[[128 129 129 127 129 128 128 128 128 128]
 [127 125 128 131 130 129 129 130 128 129]
 [129 130 127 127 126 127 127 127 129 127]
 [126 117 131 116 136 155 129 123 146 126]
 [129 126 128 130 128 129 128 128 127 127]
 [150 116 133 130 124 129 131 145 119 145]
 [128 129 127 128 127 129 131 129 127 129]
 [127 132 109 120 122 132 131 136 131 141]]
:
[[128 129 127 126 127 145 129 141]
 [128 128 129 146 127 119 127 131]
 [128 130 127 123 128 145 129 136]
 [128 129 127 129 128 131 131 131]
 [128 129 127 155 129 129 129 132]
 [129 130 126 136 128 124 127 122]
 [127 131 127 116 130 130 128 120]
 [129 128 127 131 128 133 127 109]
 [129 125 130 117 126 116 129 132]
 [128 127 129 126 129 150 128 127]]

[[155 128 137 123]
 [143 142 139 151]]
:
[[123 151]
 [137 139]
 [128 142]
 [155 143]]

[[116 139 131 139 130 130 114 146 152]
 [123 114 108 121 120 115 126 118 123]
 [134 139 113 133 120 129 130 119 131]
 [136 119 132 114 108 134 134 116 119]
 [142 110 122 122 114 139 121 111 136]]
:
[[152 123 131 119 136]
 [146 118 119 116 111]
 [114 126 130 134 121]
 [130 115 129 134 139]
 [130 120 120 108 114]
 [139 121 133 114 122]
 [131 108 113 132 122]
 [139 114 139 119 110]
 [116 123 134 136 142]]

[[110 140 133 125 120 122 145 142 136 125]
 [117 122 149 142 101 122 109 120 100 145]
 [112 117 128 123 102 116 120 125 122 130]
 [122 125 136 150 114 133 120 124 100 145]]
:
[[125 145 130 145]
 [136 100 122 100]
 [142 120 125 124]
 [145 109 120 120]
 [122 122 116 133]
 [120 101 102 114]
 [125 142 123 150]
 [133 149 128 136]
 [140 122 117 125]
 [110 117 112 122]]

[[110 128 136 107 108 125 128 129]
 [127 139 117 129 105 132 148 137]
 [114 116 140 116 135 126 107 120]
 [151 137 128 143 125 122 146 136]
 [107 120 117 123 138 140 113 118]]
:
[[129 137 120 136 118]
 [128 148 107 146 113]
 [125 132 126 122 140]
 [108 105 135 125 138]
 [107 129 116 143 123]
 [136 117 140 128 117]
 [128 139 116 137 120]
 [110 127 114 151 107]]

[[130 129 149 135 129 129 135 129 128 133 128 131 129 130 128]
 [130 129 132 131 131 129 130 128 128 130 129 131 129 134 129]
 [135 130 150 137 129 131 135 129 128 128 128 130 128 134 129]
 [131 130 132 130 130 135 132 129 128 128 129 129 129 133 128]
 [133 128 132 134 130 130 131 128 128 129 128 130 129 134 129]]
:
[[128 129 129 128 129]
 [130 134 134 133 134]
 [129 129 128 129 129]
 [131 131 130 129 130]
 [128 129 128 129 128]
 [133 130 128 128 129]
 [128 128 128 128 128]
 [129 128 129 129 128]
 [135 130 135 132 131]
 [129 129 131 135 130]
 [129 131 129 130 130]
 [135 131 137 130 134]
 [149 132 150 132 132]
 [129 129 130 130 128]
 [130 130 135 131 133]]
---
[[122 128 131 129]
 [121 132 124 123]
 [129 133 125 132]
 [118 109 127 104]]
:
[[128 131]
 [132 124]]

[[124 112 136 117 146]
 [125 121 107 114 138]]
:
[[112 136]
 [121 107]]

[[127 127 138 127]
 [127 131 130 127]
 [128 132 114 128]
 [129 129 152 128]]
:
[[127 138]
 [131 130]]

[[137 140 140]
 [112 111 152]]
:
[[140 140]
 [111 152]]

[[ 98 132 141 101]
 [141 134 123 134]
 [118 119 142 118]
 [124 121 140 122]]
:
[[132 141]
 [134 123]]

[[129 131 124 128]
 [131 136 153 122]
 [124 125 120 128]]
:
[[131 124]
 [136 153]]

[[134 136 142]
 [140 139 115]
 [136 111 137]
 [154 145 121]]
:
[[136 142]
 [139 115]]
